Here are some points:
[-28  16  -5  -9   1 -22  -6  30  12 -57 -21 -33 -16 -54  51   4   8 127
 -20   4 -17 -19  14 -17]
[-19  18  -3 -19 -24  36  -9 -18 -11  20  -6 -31   1 -15  20   4   9  17
  22   5  13  35  15   9]
[ 23 -11 -30  18  13  -3  32  57  45 -25  60   9 -38 -51 -57  34 -27  11
  16 -59  13 -80  17 -62]
[  58  -61  -81  -22   16   20   71  109  110    2   53  -13 -108 -127
 -106  -32  -18   48    7  -43   20 -127   70  -96]
[  13  -20  -49   43   55   10   39  109   24  -10   82  -43  -57 -107
  -94   47  -30  -11  -11  -65   -3 -127   71  -50]
[  29  -23 -127   33   23  -32   -3   26    6   13    5  -10    6  -53
  -35   34  -37  -60    1  -68    7  -47   15  -59]
[  8  -8 -16 -16 -21  39  22   1 -32  22   3 -33 -18  24  33  11 -21   3
  12 -47  -5  -6   6   2]
[-41  39  25   0  -6  21 -52 -74 -90  19 -54 -37  19  40  78 -54   9 -23
  33   7  -1  93 -37  21]
[-27  -6   8  35 -14 -25 -75 -83 -53  43 -10  39  96 105  58  36  51 -26
  -5  26   5  80 -31  57]
[  3   8  -7   3  -6   2  30  12  -7   7  13  24   0 -19 -41  -1 -26 -17
   6   4  19 -36  40  -1]
[  9 -20 -25  11  25  -9  -3 -10  28 -20  46  57   1   2 -51 -12 -41 -39
  15 -10   4 -76  28  23]
[-43 -37  25 -15  -4  -7 -34 -89 -53  11  -3  14  49  78  78   7  13  25
  21   3  -3 110 -48  52]
[ -1  -7  30  -1 -17  23  14  -2  22 -20 -35 -35 -33  -6  51  22   8  15
   4 -21 -21  62 -12  12]
[-48  50  59 -14 -27   5 -45 -71 -56   9 -68 -12  65  50  75  12  17   7
  -7  41 -15 127 -37  45]
[-42  13 -29  -8  -8   1 -30 -32 -76 -32  26  -2  16  22  23 -39   3  41
  -2  -9  -8  45 -41  -5]
[ 20 -13 -27   6  53  28  47  47  49  -9  68  -9 -47 -95 -85   5  -7  27
  14 -59   9 -86   6 -28]
[  7   7   0  -3 -17   8  55  53  27 -16 -27 -30 -30 -27 -16  16 -15 -35
  -4 -27  -6 -51   6 -42]
[-44  18  16  21  10 -38 -63 -50 -63 -20 -29  50  75  50   7   6 -20 -33
 -16 -24  22  70 -14  31]
[-22   6  50  -6  20  14  -3 -31 -70  17  -2  13  41  65  13 -18  27   5
 -21  -2 -26  91  -4  51]
[-11 -44 -30 -15 -53  20  38  26  15 -37  16  12 -45 -50 -38 -22 -38  48
  10 -32   2 -89   6 -29]
[-40 -34 -29  -6 -25   5 -11 -49  -2  32 -23   6   8   1  28 -14  21  31
 -12  34 -26  29 -32  15]
[ 32 -17  13 -56   3  35  45   4   6  29  40 -14 -27 -51  23  10  17  29
 -17  -4  27 -43  41  31]
[ -40   41   75   -9  -46  -44  -51  -98 -104  -25  -80  -12  109  127
  116  -30   60  -43   -8   76  -31  127 -114   83]
[-13 -16  20 -63 -11  -5  21  -1 -11 -39   9 -40 -41  -2  43  -8  -4  34
 -17 -28  21  31 -19  27]
[ 27 -24  18 -26  -1  22  19  13  13   2  25 -31 -24 -22  40  17  32  54
   6  13  13 -15 -17  -9]
[  45  -66  -44    0    1   -1   55  100   53   -4   47  -37 -106 -102
  -44   55   -9    7   -9  -74   30 -127   25  -36]
[ 21  30  52 -19 -27  29 -13 -47 -55  42  -1 -25  74  83  98 -26  38  27
 -11  32  20 123 -34  49]
[-56   3  67  14 -29 -40 -32 -15 -27 -38 -80 -35  37  34  14   5  11  17
 -14  31 -17 100 -27  36]
[  6  45  20  43  22  -5 -41 -51 -44   4   5  18  63  53  23  -7  28  -3
 -10  -2  -5 110 -56  49]
[  39  -33  -35  -52   24   25   60   33   61    9    2  -36  -77  -68
  -15  -46  -23    7   41  -17   14 -106   58  -17]
[ 13  15   9  32  47   6 -21  24 -36  -1   8  13  35   9 -25  18  -1 -35
 -13 -23  12  36  21  10]
[ 46 -41 -32 -26 -14   2  10  18  34   2  29  -7 -12 -10  -6 -18  30  54
 -18  27  -8  -6 -13 -57]
[ 24 -33 -22 -14 -30  20   9  19  20  21 -35 -42 -45 -17  -2  -7  31  -6
 -13 -15 -16 -43  -2   8]
[  41  -15  -47  -20   31    9   54   99   76  -45   49   39  -61  -88
  -96   28  -42  -31   -4  -50   49 -127   70  -94]
[ -3  13  11  -5  20   4  -7 -17 -17 -17  39   6  -7  10  -7  10 -22  -3
 -11 -25   5  28 -15 -12]
[ 43   6 -12  -4  12  12   1   1   0   4  24  17  14  52 -17 -39 -25   3
   7  18   3  -2  65  -3]
[-12  -7  -2  12  17 -20  -9  36 -20  -2  34 -11 -36 -19 -15   2  16  10
  -4 -15  -2 -22 -20 -26]
[  2 -23 -16 -25   0  25  38  24  34  11 -16 -24 -61 -10  42  -5  -2  19
  20  -1 -75 -23   8   7]
[-37 -18 -37  -1 -19   5  36  38  -3 -59   9   4 -53 -69 -30 -14 -10  68
  17 -14  23 -83  11 -62]
[-43 -13  17  -7 -29 -20 -57 -40 -59  -3 -47  45  62  65  -1 -23 -16 -10
 -24  43   9  57  23  27]
[-40   6  38  14  21 -15 -55 -77 -47  -8 -10  60 117 104   7  40 -23 -41
  -3  12   5  92 -28  66]
[ 11 -22  -5 -19 -16  17  48  11   0  -4  25 -22 -34 -34  38 -18  14  18
  18  -3  14 -12  -7 -55]
[-26  29  11  47   9   3 -49 -38 -49  36 -28  41  32  39   7  24 -12 -46
  10  -4  -8  85 -25   7]
[-15   2   2 -10 -42 -28 -36 -71 -53  12 -17   4  52 110  70 -14  58  35
   5  67 -13 127 -89  10]
[  63  -47  -50  -22  124   14   71  127  127  -17   55   -4 -119 -127
 -125   26  -53   -4    3  -71   35 -127  127  -66]
[-44  13  21  25  21 -12 -29 -39 -13 -26   0  16  36  56   8  22 -29  -4
   8   2 -33  64 -15  50]
[-27 -49 -32 -22 -42   2  47  31   1 -18  45   0 -53 -40 -26 -34  -7  41
  -5 -33 -13 -97   5 -23]
[-20  -5  -4  21 -32  25  22 -10   2   3  26  11 -16  -7  -2 -13  12   6
  27  -9 -23 -46   4  10]
[ -4   9   9  -9 -18   5  25   5  14  -5  27  44   9   8 -12   4 -29   1
  10  51  21 -33  43   4]
[ -1  62  -2  15  37  26 -20 -38 -16  69 -42  57  30 -16 -22 -43 -20 -46
  22  52 -11  27 -10  43]
[ 15  31  75 -34 -34  17 -30 -85 -97  53 -13  17 100 113 123 -44  43  13
  -8  77   1 127 -59  79]
[  3  10   7 -20  -9  33  11   9  -4   1  60  57  35   1 -18  -7 -13 -16
  -3  11   5 -48  35   7]
[ 14  -1   6  17  21 -15  10  10  25   9  10  27  11  24 -40  11 -43 -41
 -20 -13  20 -14  53  29]
[-30  11 -21  19   8 -12 -31  11   8 -45   4  -2   4 -39 -37  16 -34 -21
   2 -55  43 -57  18  -9]
[-19  39  11 -25 -14   4 -39 -42 -11  22  28  45  65  41  33 -16 -12  -2
  39  22  -2  34  14   6]
[ 11 -28  -4  16 -27  22  69  47  54 -26  17 -11 -60 -63 -24  27 -15  43
  32 -32 -22 -70  14 -10]
[-29 -37   3  -6 -15 -12 -31  -5   1  29 -43  27  30  35 -10   5 -16   4
 -20  19 -11  -6  31  12]
[-19  19 -32  -1  -5  23  34  15  15 -31  -5   5 -14 -68 -27 -19  15  32
   0  -2   8 -27  -2 -15]
[  34  -45  -19  -31   16   49   85  101   67  -16   56   23  -70 -105
  -95   16  -42   18    1  -43   28 -127  106  -48]
[-31 -11  15  33  24  -5   5 -17 -41 -19  21  14   5  11  14  33 -53 -17
  30 -60  23 -14  16  14]
[ 31 -34 -54  22  55  -5  11  31  27 -43  58  -3 -20 -74 -47  28  17  35
 -16 -47   2 -55 -21 -27]
[  13  -33  -61  -28   11   43   49   80   41   15   32  -33 -127 -106
  -69  -17    1   33   -6  -47   19 -127   52  -74]
[  70  -18  -41    8   23   31   50   52   45   -6   16   12  -47  -66
  -84   11   -8   -5  -21  -28   25 -126   52  -37]
[-40  31  60  -7   7  18 -67 -59 -63 -20  -1  47  80 117  87  -3  10 -12
  -6  13  14 127 -43  59]
[-41  29  64  25   9 -32 -46 -84 -62  22 -37   2  96 127  37  28  -9 -57
  16  56 -44 127 -11  83]
[ -7  63 -19  56  39  25 -57 -36 -32  39 -32  58  60  20 -14 -24 -32 -52
  24  32 -11  62 -16  49]
[-30  29   1  -8 -19  11  16   7 -43 -53 -17   9   1 -10  -3 -23  21  24
  38   0   9   6 -25  10]
[  6 -16  14  12  31  -9 -22   0  16 -23  31  34   7  11 -30  12 -15 -27
   8 -22 -19 -24  27 -15]
[ 26 -15   5 -22 -27  38  76  23  10  33  13 -13 -47 -53  25   4  17   8
  -6  13  37 -62  27 -12]
[-18  14  -2  17  20 -24 -17   2 -26 -16 -17  13  33  10  -8  -4   8 -26
 -27 -24   9  18 -23  25]
[ 20 -17  -8 -22   9  24  22  14  56   3  -5   5 -42 -35   9 -32 -16   5
  32  29  -2 -28   3 -22]
[ -3   9  10  10 -24  -3 -23 -32  10  -2   1  -5  51  38  24  26  35  12
  12  25   1  75 -55   2]
[   6  -23  -32   14  -12   -2   60  119   43  -36  -18  -68  -91 -127
 -102   31  -13   21  -25  -38    6 -123   50  -69]
[ 22  12  10   2  23  -8 -38 -71  15  13  35  40  43  29  -4  15   4 -17
  -2  54  12  23  14  61]
[-36  27   8 -13 -30 -22 -40  -2 -45 -49 -81 -20  25  47  16  14  22  30
 -29  30 -39  58 -30  16]
[ -15  -27    8  -15  -19   36   18   95   47    1  -21  -45  -92 -110
  -45   48  -11   31  -10  -13   -2  -63   50   -2]
[ -38   65   56  -54  -23   32  -55  -85 -110   38  -44    2   68   99
  118  -61   62   19    7   80    6  127  -26   41]
[-23   6   7 -11 -38   5   5 -17 -23 -46 -71  -7  24  42  30  -6  14  -1
   6  40 -14  34 -11  43]
[-43  11  42   4 -25  18  26 -55 -38  -1 -73 -26  -2  22  25   1  42  27
   2  18 -19  96 -27  39]
[-45 -15  21   0 -31 -16 -42 -34  -3  -2  -5  18  26  46  -7   6 -42  -4
 -13  25  -9  11  60  13]
[  0   1 -17   6  45 -16 -17 -19  28  10  -4   7  85  -5 -28 -34 -32 -62
  64   7 -11 -21  72  23]
[ 47 -20  17 -12 -12 -10  55  36   3 -22 -25 -27  -9 -21  -7  -5  39  -9
 -17  21 -11 -53 -12 -14]
[  27  -20  -32   30   35   53   49  105   33   48   31    9  -83 -108
  -79   17  -32  -17    9  -65  -24 -125   99  -18]
[-17  13  45  19 -14  -7  10 -28 -43  24 -31 -23  29  87  75 -30  -3  -8
   1  13 -30 108 -19   0]
Then 40 other points, each followed by its number:
[-25  22  30  53 -31   8 -48 -20 -56  -1 -51  20  77  56  15  43  41 -31
 -35  16 -23  92 -17  33] 0
[-40  36  12   6 -24  21  29 -20 -17 -54 -20  18  12 -15  10 -26   9  44
  10  11  10  26 -38  11] 1
[-17   3 -10   1  33   1  -9  18 -14 -11  14  31  -7 -40 -46   8 -39  -8
  12 -64  51 -83  18 -31] 2
[-13  17  52  -4  30 -20 -31 -27 -27  14  -1  15  58 114  -4  32 -12 -51
 -12   2  12  78  20  54] 3
[ 18   2   6 -35  23  36  24 -17   9 -19 -11 -28 -10 -49 -19 -24   8  -7
   3  27  20 -29  -6  33] 4
[ 11  -1 -24  25  42 -28 -15  50  58   4  15  29 -39  28 -44  45 -27 -41
 -11 -35   4 -60  35   3] 5
[-18  13  -4 -16 -14  18  21  34   4 -41  48  -6 -21 -50 -54 -19  16  23
  33 -16 -40 -33 -10 -19] 6
[ 10 -10 -16  14 -25 -22 -76  -6 -17  27 -12   2  51  35   5 -21  23  28
 -14  61 -12  10 -40 -11] 7
[-19  -9  20 -43 -32  -5 -19 -13  -8   8 -60 -28  15  32  37  41 -25  -9
 -16  12   5  27  10  34] 8
[ 23 -40 -36 -25  14  23  46  53 103   3   2 -53 -89 -83 -52   9 -16   5
   4 -25 -31 -98  29 -28] 9
[  78  -38  -50  -12   36   36  104  127  127  -11   43   -1 -127 -127
 -127   71  -77    0    8  -70   58 -127  123  -83] 10
[-16   7  -9  10  -5  -2 -18   0  12 -30   9  14  21  16 -43  16 -11  -9
   5   2 -28  20   9  19] 11
[ 46   9  14  -7  52 -24  47  36  55 -23  43  -8 -25  30 -16  21 -12 -30
  11 -23   7 -39 -29  17] 12
[-41  -5 -17  29  32 -64 -62 -68 -26  21  25  30  57  48  -1  10 -16 -29
   2 -23  -5  69 -14  26] 13
[ -44   62   63   39  -15  -94  -97 -127  -77    4  -59   56  127  127
  111   14   19  -96   -2   57  -28  127  -59   79] 14
[  32  -35   -8  -31   21  -17   53   46   56    2    5   61  -61  -42
  -48   -6  -44   16    5  -11   17 -113   49  -23] 15
[ 51  34  49 -14  80 -33  18 -10  28 -32  12 -16  32  72  51  15  -2 -68
  37   9   9  67 -35  17] 16
[  46  -41  -42   -8   29   50   72   95   78   30   55  -34 -109 -118
  -67    2  -12   10   19  -48    8 -127   62  -76] 17
[ 20  -4  -9  45 -46   5  -6 -45  -4  -2 -75   1  26  16  23 -21  36  12
  -7  43  -4  47 -37   2] 18
[-18  27 -53  19  26 -15   1  49  17  56  15   8 -40 -29 -44 -16  -1 -17
  12   4  -9 -49  26 -50] 19
[-30 111  12 -14   2   8 -14 -12 -41 -41   6 -10 -12  -1   3  -7   1  32
   8  44  16  41 -22  -6] 20
[ 10  17  44 -16  32  -4 -16 -14 -21   2 -14  16  61  67  41 -36   1 -43
  -3  63  36  51  21  60] 21
[ -22   24   72  -15  -35  -27  -65 -127  -45  -11  -45    9  104  127
  116   -8   30   13    5   70  -33  127  -85   86] 22
[ -3 -27 -23  32  -4   7 -28 -20   5  55  42  35   9   3 -37  39  -7 -23
  -3 -19   9 -24  14   4] 23
[ 16 -47 -42 -19   0  -3  30  66  42  61   9 -16 -61 -44  18 -14 -21  14
 -22 -10 -61 -41  24 -11] 24
[  6  -4  -3 -17 -19 -28 -68 -30 -36  -5 -40 -51  15   5  50 -11  24 -19
 -20  24  34  39 -29   0] 25
[-19 -10 -27 -13 -12  18  48  -6   7 -38 -11 -13 -21  52  24 -35 -14 -16
  28 -17 -21 -43  -2  16] 26
[ -8  -5 -18 -15 -17   5 -11  33  15 -33 -59 -25 -52 -45 -52  23   0  30
 -31  14 -10 -16  23 -31] 27
[ 36  -5   2 -15   8   0 -19  -9  23  21  10  13  15  -2 -20  18  -7 -27
   2   9  32 -29  -6  -8] 28
[   1    0  -32   13   42   15  -20   48   25  -11   25  -15  -29  -35
 -104   20    1   11   -8  -22  -18  -36   29  -53] 29
[-28  16  26  -2  13  10 -30  -6 -24  19  25  36  31  53  15 -12 -15  -5
  20  24  -8  37  22  26] 30
[ 10  -4  -4   7  32   8  12  39 -30  25  24 -17  -6  12  -8 -13   5 -43
  -9 -23   0   0  -4  -6] 31
[  56  -80  -64   -7    1   51  109  125  124    7   26   -8 -127 -127
 -122   30  -32  -13    2  -52   16 -127  104 -105] 32
[  16  -27  -24   25   23   21   42   87   32  -16   64   -1  -57 -102
  -78    7  -23   15  -12  -51   -6 -127   53  -69] 33
[  1  -5  38   7 -33 -29  -4 -22  -7  15 -26  23  44  62  54  -5 -19 -28
 -16  32 -15  47 -30  42] 34
[  1  19  -1 -20 -25 -17 -15 -64  -3  16 -44  -6  11  23  75 -30  27 -27
   1  61  10  58 -61   5] 35
[ 18  17  23 -20 -37 -16 -11 -94 -42  16 -45  26  52  80 104 -37  17  -8
  15  35 -18 118 -94  47] 36
[-22  38  58 -24 -29  -4 -50 -51 -67  26 -58 -22  82 115 112 -28  35 -14
 -28  70  10 127 -56  57] 37
[-34  44  -6  10 -36  28  14  -2   3 -42 -24  -8   3  -5  13 -22  18  21
  25  20  -4  11 -30   8] 38
[  40  -23  -46   -6   28    9   65   74  113   15   45  -17  -86 -127
  -83  -19  -15   23   25  -40   18 -127   33  -62] 39
Which two of these numbered points are nearest to each point below, ignoring the direction in which the first points spread most? Their numbers follow each, nearest first.
[  25  -18  -53  -41   -4  -16   44   68   51   21   -5   30  -79  -82
   -6   -7    1    0    5    5   34 -102   14  -53] > 35 36
[-47  11  -4  33  14  11 -16 -25 -10 -10   0  39  38  18 -40  12 -13  -6
   1 -11 -48  31   3  62] > 11 33
[  -4   -4  -54    0   27   14   16   58   49  -10   30   -7  -45 -107
  -95   40  -49   -2   18  -69   71 -127   58  -46] > 2 28
[ 35 -29   4 -39  26   7  10  47  72 -48 -15 -48 -70 -83 -31 -19 -15  -3
   7  -2  20 -94  34 -31] > 4 22
[ -2 -25  29  -8   6 -20 -55  10 -16   5 -31 -22   4  -1  25  16   6 -32
 -20   1  19 -12  19 -16] > 25 8
[ 19  22 -48 -14  15  27  34  39  39   7  30   5 -55 -92 -78 -25 -16  28
 -24 -23  14 -99  40 -25] > 39 33
[ 58 -15 -32   3 -13   5   0   1  93  11  35   6  -5 -40 -65  11 -37 -34
 -11 -15  39 -62  23 -16] > 28 23
[-36  13  37  22 -26 -46 -28 -21 -29 -55 -69 -31  39  45  25  -3  18  21
 -34  38 -21  72 -17   9] > 27 38
[-15 -22  19   0   3 -36 -27 -36 -31  17 -18 -51  26   4  59  53  21   8
   4  -6   6  55 -47  10] > 25 8
[-26  30  14  30  22 -16  -9 -30  22 -26  16   0  25   9 -31  27 -11   7
  26   1 -38   9 -19  38] > 11 33
[-29  57  39   4  -2 -48 -48 -30 -15 -28  -6   9  43  28   9  34 -20 -12
  18  -3 -31  91 -27  52] > 11 33
[ 38 -14  48 -41 -19  42  38 -29 -19  13  44 -17   5   8   8 -10   2  31
   0   7  47   4  11  38] > 4 17
[ 29 -30 -67  14  30  10  -3  26  32  35  44  17 -24 -47 -68  45 -15   4
 -13 -43  22 -93  66 -32] > 23 28
[-17  37  53 -10  -2  21  -1  13 -18 -31  17  -6  -1 -21   2 -23  12  29
   6  -5 -19  21 -14  -2] > 6 33
[-16  27   4  23 -24  -4  12 -21 -46 -36  12 -10  19 -42   1  -9   6  40
  32 -31  -2   8 -52  15] > 1 6
[-24  12  12  12 -37 -17 -17  21  -7 -22 -56 -21   3  -4 -11  18  24  17
 -25  16 -20  43   6  11] > 27 0
[ 24   0 -23 -29 -11   1  21 -57  14   6  -9   8  -4  32  52 -24  -7   4
  32  25 -10  47 -15  19] > 36 35
[ 42  -7   1 -11  -5 -26  42  30  31   6  -1 -32 -38 -38  -3 -15   6 -51
  13  21  18 -59 -13 -47] > 35 37
[-32  -6  24  21 -23 -12 -78 -78  -9  55   1  77  97 105  41  12   3 -25
 -24  40 -26 111 -35  38] > 23 28
[ 30 -10  19  -9  68   9   3  24  28  -5  38  22  -3   9 -54  47 -34 -24
   2 -18   5 -49  68  20] > 3 30
[-29  11  29  14 -59 -21  -3 -46 -89 -26  21   7  35  -8  29  43  50  48
 -12 -12  38  26 -98  37] > 1 33
[ -8  -6  -6  28 -32 -14  -9  37 -15 -45 -64 -13 -13 -16 -32  20   7  28
 -30   5  -5 -15 -24   8] > 27 0
[ 27 -43 -19 -17 -16  14  38  65  52   1 -44 -48 -59 -44  -9  47  -1   2
 -26 -12  24 -64  52 -16] > 8 37
[ 23 -20  20   5  52  28  16  58  63  -2  35  12 -26 -18 -63  54 -24 -33
  -6 -31  36 -85  73  -6] > 3 5
[ 46  -2  -9   6  16 -31  -7 -21  37  27  12  36   9   4 -20   4 -29 -32
  -6   9  45 -43  16  38] > 28 15
[ 36 -27 -29  -6 -22  -6   3   8  19  16 -43 -52  -1 -33  11 -11  -2  -2
  -3  10  32 -30 -15 -45] > 25 35
[-34  11 -22 -18   3 -10  -8   3 -46 -43  53 -20   1 -19  22 -26  28  71
  -8 -10  -4  20 -28 -23] > 6 1
[ 23  47  34  22  26  10 -23 -14  -5  13   2  25  25   2   4 -26  17 -27
   9 -11  15  27  -5   7] > 39 28
[ -7  55  -7  23 -12 -13  18  38  41 -51   0   8 -29 -32 -22 -16  13  27
  23   7  -2 -19 -25 -23] > 38 1
[ 17 -37  26  -3 -25   9  37 -19  13 -23  20 -11 -16  44  19  -3 -10   4
   8  -4 -24 -20 -30   9] > 22 34
[-23 -26 -12  46  -3  27  17  67   4  -4 -19  -1 -23 -41 -59  28   7 -18
 -27 -26 -14 -59  46  -9] > 0 33
[ 23 -11   4 -28   1  -9  14 -37  15  -7  -6 -24 -14   5  45  13  18  22
  -4  19  13  21 -26  14] > 22 36
[-40  37  26  23   9 -35 -48 -43   4 -37  -4  20  63  73  16  50 -35  -1
  24   8 -25  81 -29  68] > 11 5
[ 13   6  15   3 -52 -29  11 -21 -24 -23 -60 -20  13  16  54 -33  37 -25
   8  36  -3  32 -58   2] > 35 18
[ -18    3   -2   10  -56  -34  -87 -127  -97    6  -45   -2  124  127
  127   44   36    8  -11   47  -33  127 -109   83] > 22 7
[  12  -28  -38  -12   28   -6   57   61   63  -26   33   -8  -69  -86
 -123   24  -55    6    1  -60   10 -127   65  -29] > 11 30
[ 52  31  20  -9  59 -34   4 -23  77 -34  37  13  33  90  69   8  -4 -42
   8   6 -16  58 -34  21] > 16 12
[ 12 -23  -7 -41   2  29  59  13  28  15 -36  12 -39  -3 -10  -8 -25 -16
  19  -6 -10 -67  52   2] > 15 26
[ 34  36  18 -21  46 -37  32  16  28 -43  37   9  10  66  50   3   1 -34
  27  15  -7  25  -6  -2] > 16 12
[ -30   26   38   -8  -43  -24  -65 -118  -97    5  -14   -3  111  118
  111  -26   45    1   12   61    0  127  -98   65] > 22 39
[  9  14 -63   0  79 -65 -24  33  80 -42  -2 -28 -66 -95 -98  13 -42   0
 -25 -20   5 -66  14 -47] > 29 13
[  65  -19  -71  -43    5   64  111  127  127  -30   17  -56 -127 -127
 -114   36  -24   47   -4  -67   25 -127  108 -123] > 32 27
[  46  -26  -49    6   45  -32   19   66   91  -16   15  -11 -127  -49
  -96   35  -74  -40    1  -32   -7 -101   70  -67] > 5 11
[  15   -5  -21    0   -7   32   41   18   17   23   63  -33 -102  -29
  -41  -28  -17   23    1  -28  -36  -31    6  -27] > 17 39
[ 25  33  -7 -37  18   6  22  -3  23  -2  11   5  -8 -15   3 -38  23  15
  -9  33  20  -8  -1  10] > 39 4
[ 22 -59 -16 -23 -43   9  46  -3  55 -18 -33 -55 -70 -45 -19  27  -5  -1
  -9 -53   5 -89  37  -7] > 8 9
[  8  15  -7  26  12 -26  -8  20  12 -30   5  61  21 -13 -63  10 -34  16
   5 -31  45 -35  11 -41] > 2 11
[-35  17 -12 -23  16   6 -30  -6 -37 -27  45  -1 -17 -28   0 -34  17  47
  -7 -22  14  14 -23  -5] > 6 33
[ 10   1  -1  22  10   0  10  40  43 -41  -2  26 -15 -19 -49  45 -16  19
   4 -12  -9 -31  28 -24] > 11 0
[-12  27 -54  37   9  35  30  16  47  49 -47  41 -39 -94 -61 -36 -21 -32
  41  -7  36 -85  45 -14] > 19 39
[-35  59  26  26   1 -50 -70 -73 -57 -11 -22  32 102 107  29  -4 -16 -28
   7  16 -36 127 -67  83] > 11 13
[ 13  -4  17 -29  14 -35 -36 -67  -3  12   4  36  77  67  13  36   9 -46
   1  54  17  64 -11  66] > 28 3
[-13  -7  28 -10  16   5  24  35 -13 -26  11 -11   3  -1  -7  11 -14  18
  -5 -13  15 -33  22 -17] > 33 30
[ -1   0  16  10 -32 -68   5 -13 -41   6 -40 -20  30  52  58  -4   9 -49
 -40   5  -7  33 -64  43] > 34 37
[ 33  21 -46  64  48  50  13  46  37  45  -6  50 -21 -86 -83 -20 -59 -47
  32 -30   0 -82  48 -14] > 19 30
[-30  10   2  -1 -54 -17 -51 -75   1  17 -41 -44  49  81  95 -34  43  -6
  22  71 -75 127 -72  46] > 9 35
[  54  -15  -53    2   48   12   54   87   97  -15   53  -17  -82 -104
 -122   28  -29    3  -19  -47   -4 -127   68  -15] > 11 28
[-24  17  52   9   0 -16 -50 -41 -21 -21  -7  32  61  65   0   2  10   5
   0  27  -6  94   1  44] > 11 30
[ -40   30   39   13   -2  -33  -89  -72 -100    7  -12   15   96   70
   76  -18   35  -23  -33   26   -6  115  -54   56] > 33 31
[-20  17  33 -24  14  -8 -35 -66 -11  17 -29  43  66  79  39 -35   1   4
  15  47  11  74  12  24] > 15 30
[  32   -5  -61   22   49   45   36  101   54   36   45  -12  -98  -92
  -78   -2   13   19  -18   -2    1 -115   62  -60] > 19 17
[  0  -6 -28  -6  -8 -24  32  70  41 -35 -20 -39 -43 -72 -74  19  -9  31
  -6 -15 -10 -47  27 -25] > 27 11
[ 10 -28  11  24   8 -23 -38  -7 -21  72  34  36  32  26 -22  50 -35  -8
   9 -11  29   0 -34  20] > 23 28
[   7  -34  -54  -20   21   23   65   83  104    1   61   12 -103  -30
 -100   -4  -63   -5   18  -35   15 -127  106  -76] > 30 3
[   8  -45  -47    3   26   -8   14   36   61    6   41   26  -27  -61
 -111   38  -47  -15  -13  -41   15 -127   74   -7] > 23 11
[ -1  13  22 -11  -5  18 -35 -66   6  21   8  45  43  70   9 -35 -26  -5
  23  48 -31  50  24  25] > 30 15
[-18  52  -7  10  -6   9  24  -7  15 -83  12 -14 -19 -28  -4 -31  20  29
  15  10  -5 -19  12 -18] > 38 1
[ 15 -25  10 -13  41  -4   5  47  47   5  26   7  -7  -7 -49  17 -44 -57
  -5 -16  22 -43  67  16] > 3 21
[ -7  18  58  23   4 -24 -33 -35 -32  18 -47  11  86  80  31  26   4 -62
 -52  24  23  99  -4 113] > 3 21
[-50   5  11  25 -36   0 -58 -78 -20  -6 -33  46  94 127  30  -2 -12 -58
 -18  21 -19 112 -42  80] > 11 5
[-18  32  -7 -37 -17 -16 -44 -49 -60  -9 -34 -22  50  49  63   7  43  -5
 -28  65  30  95 -33  27] > 25 37
[ 12 -16 -12 -20  -3   4  22  45  28 -36   2   3 -22 -50 -39  51 -48 -50
 -20 -35  19 -88  51  -4] > 8 34
[ -1  29  26   6  27 -11 -48 -57  -1   6  -5  47  63  30  12  25   1 -31
  -7   6  34  65 -11  54] > 28 11
[ -27   21   57   23  -36  -44 -120 -127  -94   38  -29   76  127  127
   86   25   32  -36  -21   64  -20  127  -68   92] > 23 28
[ -5   0  20 -33   2   7 -17 -61  12  -2  20 -22  19  28  34  20  20  36
  23  22  -3  63 -25  25] > 22 39
[  2 -70   9 -33 -33  17  43  98  80 -11  11 -57 -59 -63 -21  31 -15  19
  29 -39 -14 -87  52 -71] > 8 9
[  24  -17  -37    6   11    5   26   69   59   29   13    5  -32  -92
  -89    8   -6  -12   -9  -20   38 -115   40  -27] > 28 39
